50 stands for zero in the data rows.
Each row in the table below has a label, given by one hidden rule.
[43,80,48,48,55,44,16,55,31,60,45,34,70,63,80,66,32,44,39,47,51,64,53,52,50,63,24,32,47,7,54,33,61,57,51,48,50,38,62,
 61,55,69,44,64,66,48,57,44,19,51] j268
[41,75,37,0,41,53,0,54,9,48,96,25,86,56,60,49,73,63,56,64,50,62,54,71,21,61,25,56,31,29,75,35,35,45,67,64,50,54,56,
 64,50,27,35,90,25,20,43,48,67,70] j471
[43,11,43,82,46,71,66,33,27,42,0,57,36,33,21,41,48,58,5,38,51,29,45,59,92,48,81,54,60,51,13,29,41,74,50,55,51,60,53,
 43,40,23,51,4,21,75,44,53,68,26] j471
[36,35,57,64,54,45,10,63,13,65,58,46,46,74,69,70,12,64,32,81,52,45,34,71,73,54,25,51,45,25,27,23,93,46,46,43,55,32,65,
 62,52,85,43,67,57,54,19,66,12,76] j471
[52,25,80,59,71,2,99,55,89,45,24,68,6,49,14,62,88,54,35,73,57,40,51,28,82,44,77,54,75,83,11,38,13,99,26,32,69,66,40,
 65,55,99,48,10,28,89,76,64,0,49] j268
[42,88,46,43,42,55,3,60,35,46,93,45,37,65,60,60,39,57,63,40,62,68,55,59,30,56,39,54,38,37,99,55,57,32,66,45,45,43,53,
 68,63,25,58,90,75,42,32,40,49,67] j471
[53,67,31,25,35,59,83,41,24,45,76,48,58,48,67,44,44,47,26,34,45,53,51,65,10,66,52,68,39,60,81,79,70,16,60,64,34,44,54,
 44,43,30,37,82,67,43,23,42,74,64] j69
[53,48,33,22,52,35,19,55,19,53,64,52,44,66,38,69,50,53,88,63,63,75,59,67,10,41,29,80,51,85,99,35,41,31,47,58,59,32,50,
 46,58,0,56,48,1,26,63,35,61,60] j268
[57,0,71,87,73,0,99,65,94,44,51,48,0,53,0,81,99,46,99,75,89,44,29,0,54,18,55,48,86,57,37,0,0,99,35,14,68,73,24,
 61,62,59,43,41,55,85,99,74,9,22] j268
[51,67,61,36,58,45,70,41,62,50,68,67,39,37,51,29,78,49,10,0,55,55,40,61,61,32,50,33,73,81,71,68,38,67,52,48,46,69,57,
 43,41,43,51,58,26,38,8,37,69,46] j69
[60,43,63,60,41,57,99,46,74,37,40,67,35,37,56,29,42,49,59,27,36,37,49,62,21,42,75,41,63,67,65,71,0,30,43,36,48,81,37,
 30,52,0,55,40,0,71,77,53,75,48] j69
[62,32,68,60,48,57,94,57,94,32,23,64,25,24,0,31,77,60,15,0,44,48,40,38,63,60,72,34,62,65,0,64,53,86,32,41,44,80,44,
 56,44,52,21,13,39,64,50,70,66,63] j471
[51,99,57,29,49,99,49,45,66,44,54,51,48,52,64,42,74,42,19,0,44,28,52,45,37,51,52,34,55,0,23,62,49,46,40,57,48,55,33,
 28,41,78,49,35,60,43,19,66,48,58] j69
[58,70,49,46,46,99,90,39,89,40,2,55,28,28,51,26,99,50,0,20,47,41,41,43,63,43,85,48,52,91,39,78,61,56,47,38,47,60,51,
 26,49,50,52,17,35,58,61,71,52,57] j69
[65,0,60,84,64,50,98,53,69,48,63,61,0,43,28,53,50,34,80,82,60,50,56,38,61,27,64,82,63,91,54,19,33,86,39,51,57,49,51,
 57,40,22,49,5,0,59,84,48,77,9] j268
[49,93,47,42,52,15,47,51,71,45,71,48,39,54,0,56,41,54,67,20,64,70,41,35,48,41,56,64,55,41,72,69,9,77,53,45,68,68,48,
 52,64,52,96,47,17,48,95,45,72,38] j268
[60,61,73,65,46,40,39,37,51,44,19,45,81,50,80,35,87,49,0,0,53,56,49,66,25,49,63,32,53,48,20,82,65,82,51,35,51,59,53,
 48,56,54,86,38,92,46,64,52,97,61] j69
[41,99,27,29,35,87,13,37,27,44,79,43,66,50,97,33,18,56,0,0,19,68,49,59,10,68,24,54,34,46,49,57,57,41,63,65,44,52,63,
 29,55,25,69,91,37,13,45,44,77,65] j471
[62,29,48,54,36,99,58,41,57,43,16,60,79,46,46,28,78,59,52,41,43,62,49,41,46,61,65,58,51,55,34,66,35,21,48,46,42,65,64,
 34,50,44,73,43,19,51,36,50,54,35] j471
[40,46,47,81,48,45,8,60,40,66,43,34,78,72,75,69,18,49,38,90,44,34,57,54,45,58,27,31,38,43,58,61,82,27,62,65,50,42,64,
 62,50,87,29,77,99,42,17,50,34,66] j69
[37,31,52,53,56,42,80,59,13,50,47,39,79,56,56,74,39,66,33,33,68,62,47,47,32,46,27,37,58,70,90,45,25,65,63,22,64,23,24,
 63,56,20,50,70,30,40,31,40,51,67] j471
[54,69,59,47,56,79,99,59,58,38,3,62,1,55,11,49,79,55,71,58,76,53,33,18,26,42,43,44,65,70,79,21,21,99,42,28,65,67,32,
 60,54,64,81,29,51,62,70,57,15,27] j268
[56,10,65,32,40,17,75,44,73,31,40,65,0,40,16,27,99,54,61,34,67,43,55,40,40,46,63,54,65,36,32,44,13,73,43,34,58,66,55,
 17,47,32,81,21,34,61,38,35,58,36] j268
[59,66,43,48,59,35,99,51,89,61,12,63,22,49,20,62,48,50,19,58,62,50,37,46,60,46,79,62,58,48,31,42,48,73,40,50,41,51,52,
 48,41,67,39,20,39,64,74,53,25,46] j471
[48,98,79,62,42,99,85,43,99,51,13,68,44,66,73,26,83,49,36,7,32,14,38,37,99,56,69,68,53,65,1,49,48,63,41,41,39,63,36,
 43,41,77,42,30,93,62,29,50,44,52] j69
[57,10,71,75,52,61,73,52,98,41,35,61,45,35,51,45,63,33,8,56,55,40,47,51,78,40,80,53,50,75,30,54,29,59,40,48,49,47,58,
 41,44,44,0,6,3,72,68,62,32,28] j69
[48,50,36,9,45,1,48,48,28,40,99,38,48,68,32,43,23,48,45,57,49,73,51,55,15,52,52,59,28,58,94,56,38,48,57,40,41,71,46,
 54,56,0,82,34,3,22,59,29,55,33] j69
[55,38,85,75,53,61,70,41,84,47,5,55,57,27,23,41,73,40,11,39,28,26,45,38,93,65,77,62,57,54,0,62,54,33,45,29,52,65,40,
 50,36,73,51,10,85,59,55,71,39,62] j69
[45,64,88,71,51,48,97,48,86,51,0,73,35,28,55,47,73,51,17,10,56,41,48,20,89,46,66,57,68,38,0,47,47,78,39,11,50,72,49,
 23,46,97,25,1,37,64,87,73,44,42] j471
[39,66,73,80,63,30,60,63,60,57,14,59,74,71,49,62,58,51,99,71,54,47,30,9,80,24,45,37,76,26,41,10,24,69,47,37,61,53,43,
 56,65,99,41,57,46,51,76,55,40,60] j268
[49,69,56,54,57,71,0,51,1,57,68,34,61,58,77,82,41,47,62,99,37,49,55,48,73,58,36,34,38,20,62,71,67,41,57,57,49,31,62,
 59,48,56,32,99,64,60,31,52,33,71] j69
[38,99,76,43,55,52,69,56,75,39,8,43,43,61,54,54,99,75,0,0,42,35,31,34,63,63,68,34,50,20,10,47,45,37,55,38,62,65,29,
 37,64,79,77,38,99,60,80,72,33,79] j471
[50,89,58,51,56,78,76,42,53,42,81,52,55,56,68,43,36,33,14,55,29,48,55,55,99,51,59,49,45,59,0,69,47,71,53,66,37,53,69,
 40,49,63,35,18,56,50,47,48,58,62] j69
[59,0,46,79,55,61,40,43,60,51,50,51,60,35,39,28,61,36,53,79,36,25,55,61,54,48,65,56,38,52,23,68,52,39,47,46,40,58,71,
 40,26,77,46,19,47,65,46,48,54,48] j69
[55,17,61,36,38,69,80,44,39,59,38,47,75,46,30,23,77,46,9,0,52,44,49,54,70,51,36,52,52,26,68,83,47,38,54,63,48,69,46,
 44,46,24,44,46,44,43,29,57,44,56] j69
[41,66,37,7,52,46,0,54,39,44,88,44,60,55,69,55,49,62,99,91,55,87,49,50,14,55,15,43,44,30,99,38,28,67,66,37,57,52,29,
 61,63,46,91,99,78,23,73,38,29,55] j471
[46,29,46,65,62,58,18,53,32,56,71,41,78,51,34,42,47,48,99,40,49,34,54,47,64,56,54,47,39,60,39,58,45,40,39,53,43,66,58,
 73,54,78,1,58,33,60,47,38,37,50] j69
[52,8,60,76,60,73,97,46,96,74,29,66,36,43,39,69,59,43,48,14,47,20,38,64,98,50,51,38,40,36,0,40,74,48,47,45,53,52,50,
 48,60,89,12,34,82,85,32,71,25,54] j268
[39,72,74,65,43,98,18,42,72,68,0,34,80,59,74,58,59,39,15,18,33,33,52,38,86,57,39,42,31,28,0,33,88,46,48,70,51,43,58,
 42,42,99,0,29,99,70,10,72,6,69] j268
[48,49,38,36,56,18,11,54,25,55,49,45,52,58,62,42,28,42,65,39,36,53,51,64,86,54,24,60,65,45,46,59,55,12,48,54,55,61,58,
 54,60,76,1,51,57,69,46,63,41,35] j268
[40,67,45,3,41,60,21,54,42,50,65,49,59,44,48,44,99,68,39,65,50,76,47,43,46,52,28,26,65,43,73,49,61,46,61,47,49,66,24,
 42,69,14,99,62,59,42,60,28,64,74] j471
[55,77,72,70,53,37,26,47,35,47,41,42,49,33,18,50,12,46,87,83,49,40,48,52,34,54,31,69,58,82,44,43,53,77,50,60,43,58,61,
 69,41,33,39,30,12,64,68,43,42,37] j69
[51,23,40,54,49,30,31,62,49,43,41,42,19,58,38,73,56,57,83,78,54,63,40,44,29,46,42,44,75,46,65,37,24,64,51,41,58,42,38,
 70,53,31,84,76,54,59,74,54,32,45] j268
[50,92,34,55,41,59,7,46,39,44,71,43,47,51,57,47,53,53,36,82,55,69,53,78,0,47,50,42,48,49,29,72,60,17,56,65,50,49,43,
 55,42,44,48,54,53,26,57,42,75,53] j69
[39,90,34,27,60,26,0,40,0,70,99,19,62,61,68,52,11,43,67,83,66,65,67,68,10,46,44,40,37,50,79,39,79,13,65,69,41,30,56,
 62,67,20,32,99,48,35,42,34,53,56] j69
[47,76,57,40,47,59,43,53,69,52,6,48,56,53,30,48,71,50,9,48,47,55,51,64,29,52,32,45,49,46,82,37,43,39,49,48,46,38,54,
 48,55,59,34,19,87,41,40,46,42,52] j471
[48,99,6,34,41,27,56,48,0,29,99,31,40,55,20,42,0,63,87,77,66,86,51,56,5,41,46,35,40,37,99,52,46,21,52,56,40,29,40,
 50,61,0,99,67,31,22,84,10,83,49] j471
[52,9,44,48,49,41,37,44,51,55,44,56,55,53,79,41,38,37,13,57,39,35,61,67,71,55,41,63,31,40,26,64,61,4,54,62,35,51,66,
 63,46,80,30,60,39,56,34,39,61,75] j69
[51,52,70,49,40,48,57,50,54,43,25,44,47,41,54,43,99,43,38,20,48,40,48,49,88,47,63,25,50,50,20,49,30,71,45,45,50,51,51,
 35,44,56,95,55,89,59,33,61,33,70] j268
[54,0,50,52,63,19,69,54,68,44,14,47,49,42,52,71,47,42,68,54,58,55,46,25,64,55,45,63,55,41,49,44,45,77,55,49,55,52,63,
 52,62,56,38,43,64,53,52,57,28,38] j268
[39,59,40,53,43,38,35,62,62,62,75,55,35,58,48,62,46,48,71,65,59,52,55,39,61,53,52,30,44,59,47,48,27,63,46,52,53,33,57,
 78,53,22,69,77,18,42,65,49,56,26] j268
[51,0,73,93,74,3,93,66,90,51,0,66,21,61,0,69,81,54,92,74,73,44,31,2,75,37,54,41,78,61,21,0,24,99,38,21,72,61,35,
 67,53,91,80,30,29,63,92,63,20,42] j268
[41,22,43,44,59,35,27,64,35,61,37,34,44,55,67,93,62,52,93,72,55,61,45,34,41,46,31,56,42,40,78,42,42,58,56,52,57,32,44,
 61,60,78,39,53,65,45,62,48,39,44] j268
[63,62,45,13,51,36,99,45,75,29,65,70,38,45,46,45,67,46,59,48,38,50,50,55,25,44,88,63,59,73,15,88,31,52,43,51,60,76,51,
 44,39,0,64,0,16,43,58,41,82,28] j69
[48,3,26,56,41,99,52,39,53,41,99,47,82,17,44,18,21,36,7,61,28,44,59,80,29,58,74,85,35,67,47,98,64,8,48,84,24,45,70,
 43,28,50,27,28,29,42,24,33,84,38] j69
Here are more rows. What is the label of each one?
[68,15,63,60,43,97,61,40,77,53,15,44,81,33,64,38,34,17,15,63,43,35,61,59,82,44,95,80,36,84,7,47,45,46,39,64,28,43,72,
 51,37,68,0,12,11,70,46,45,45,29]: j69
[46,38,27,29,33,80,99,38,84,32,77,44,55,26,34,42,17,39,44,70,50,60,63,85,61,39,37,75,43,71,0,89,33,8,39,38,37,59,73,
 58,33,45,35,48,6,51,60,32,93,42]: j69
[59,79,32,35,43,82,80,39,40,44,41,61,70,48,49,48,44,52,31,0,46,51,47,63,27,54,70,38,43,69,33,69,39,56,55,67,29,43,49,
 35,54,55,61,49,43,57,36,44,57,45]: j69
[51,64,29,16,47,99,28,36,18,54,77,50,60,35,49,45,55,48,27,32,43,56,71,67,34,58,68,54,38,49,50,99,63,26,55,63,38,41,64,
 28,33,34,46,60,19,33,34,30,65,46]: j69
[61,0,65,91,56,99,51,32,81,55,28,60,51,58,60,55,25,37,63,66,45,40,62,59,93,54,80,61,33,74,0,76,61,60,32,63,40,39,69,
 51,39,85,0,11,62,62,53,57,25,52]: j69
[53,32,62,60,60,4,38,60,45,58,84,60,15,38,47,70,36,41,97,79,69,51,40,51,67,54,53,52,46,60,61,27,40,53,41,62,60,57,56,
 76,52,55,44,27,29,53,51,32,47,36]: j268
[44,37,39,61,61,0,88,63,83,45,23,55,17,59,12,68,92,53,99,58,52,58,51,32,48,35,45,40,70,64,28,25,16,95,47,51,63,47,43,
 37,60,42,77,49,28,53,81,64,29,65]: j268
[35,41,42,42,34,62,0,46,2,66,97,32,92,55,99,59,0,47,64,88,34,59,68,84,55,64,33,62,41,31,64,65,89,0,65,75,53,7,60,
 53,49,63,21,91,46,32,21,41,64,54]: j69
[25,99,52,32,55,0,0,75,1,69,48,33,76,80,99,86,58,85,99,85,55,78,41,42,10,63,9,15,41,7,99,22,67,52,61,36,54,40,33,
 61,71,93,77,99,99,32,43,40,26,83]: j471
[57,44,83,88,50,99,99,29,99,40,0,82,37,18,47,25,79,50,0,0,38,16,44,42,99,48,80,67,39,62,0,77,51,62,39,57,45,87,50,
 31,39,57,19,5,64,77,36,72,30,31]: j69
[61,20,83,54,45,92,99,48,80,29,22,77,16,41,11,55,78,49,4,11,63,33,30,45,74,28,72,48,61,47,6,29,23,80,43,23,56,69,34,
 12,52,80,71,38,64,62,79,84,46,55]: j268
[56,17,49,48,53,5,99,50,27,46,92,50,32,39,22,32,35,44,84,99,56,59,56,57,42,36,54,53,52,76,33,37,32,45,50,57,54,54,50,
 62,54,28,36,45,33,26,45,48,73,38]: j268
[40,99,40,18,45,82,42,35,16,41,39,54,16,50,22,30,53,51,59,8,52,72,64,62,0,63,56,57,54,68,58,74,38,56,46,42,44,69,28,
 29,56,37,82,72,17,37,46,36,96,31]: j69
[47,19,54,76,57,87,0,48,48,55,0,50,64,70,84,39,15,36,0,87,46,27,62,57,54,63,54,56,34,49,0,53,67,50,59,56,44,34,71,
 63,34,97,3,50,77,82,28,54,37,85]: j69
[60,67,62,62,61,30,84,47,87,44,17,54,62,37,40,55,61,39,44,28,41,27,48,45,78,45,61,54,65,71,53,32,79,78,41,53,53,70,49,
 43,35,95,64,41,31,91,46,57,32,22]: j268
[49,39,82,62,50,55,80,48,77,45,7,79,37,38,61,41,84,45,49,20,47,32,27,45,79,40,83,31,55,62,0,54,42,99,38,32,59,60,16,
 43,48,90,67,40,27,67,70,82,24,43]: j268
[59,56,38,32,50,0,65,52,23,47,74,38,0,53,35,46,50,65,59,55,63,74,47,44,28,42,57,68,47,71,68,40,15,42,56,51,52,37,48,
 46,59,56,70,66,34,21,39,41,68,31]: j471
[58,47,51,53,33,99,99,37,56,56,44,66,51,18,34,14,76,36,0,0,34,32,55,66,49,57,41,81,49,49,0,99,77,50,53,44,32,59,60,
 34,43,38,33,27,56,58,22,40,38,54]: j69
[28,33,61,48,64,35,0,54,27,74,86,20,89,63,83,73,1,41,75,95,43,59,57,62,23,65,33,51,32,34,91,29,94,8,52,84,55,0,84,
 59,62,66,4,99,69,57,3,39,38,73]: j268
[37,63,33,10,48,28,29,52,12,50,88,40,38,66,82,49,30,60,74,70,59,70,56,65,41,58,53,36,46,30,99,29,43,58,56,58,53,44,51,
 67,54,53,49,87,57,38,60,35,40,62]: j471
[46,38,23,65,50,45,23,50,52,65,54,21,61,55,95,42,19,34,33,33,35,53,64,69,41,55,30,42,39,25,47,49,80,11,56,71,42,9,66,
 55,53,65,62,87,76,46,6,44,63,50]: j69
[50,94,52,51,31,99,27,38,67,44,0,63,86,55,77,14,83,49,0,0,29,30,44,54,56,71,61,47,46,20,36,61,73,45,55,37,38,59,43,
 25,42,59,57,62,99,35,21,72,43,92]: j69
[49,34,43,62,54,32,60,65,78,55,1,53,42,56,42,64,20,52,57,39,57,31,53,43,96,59,45,35,54,52,20,14,49,54,55,47,56,38,56,
 57,51,82,36,71,90,64,67,57,18,53]: j268
[52,10,52,84,58,28,91,52,54,50,77,40,56,58,86,53,52,57,40,75,56,47,60,50,52,46,79,70,61,63,27,45,49,64,46,62,45,34,62,
 55,41,48,42,61,54,69,44,61,42,43]: j471
[54,26,42,65,57,57,20,48,36,56,52,50,80,47,71,33,31,34,0,71,41,37,55,65,55,66,51,70,40,32,52,65,63,77,47,59,37,45,52,
 38,46,23,42,29,20,64,59,58,33,57]: j69
[56,0,40,52,64,0,52,65,52,47,99,67,30,38,43,53,36,44,99,91,65,83,57,55,6,28,67,77,61,75,99,33,22,64,53,55,58,20,58,
 87,47,0,43,10,0,58,99,33,65,21]: j268
[48,37,32,25,42,43,70,36,30,48,80,54,68,41,67,45,3,44,28,49,47,45,55,59,16,49,47,68,42,41,47,88,57,35,51,63,47,36,67,
 52,49,3,65,37,14,32,56,41,71,33]: j69
Which column or columns does the hidden rule look at? Columns are counted from 0, in order:
17 31 36
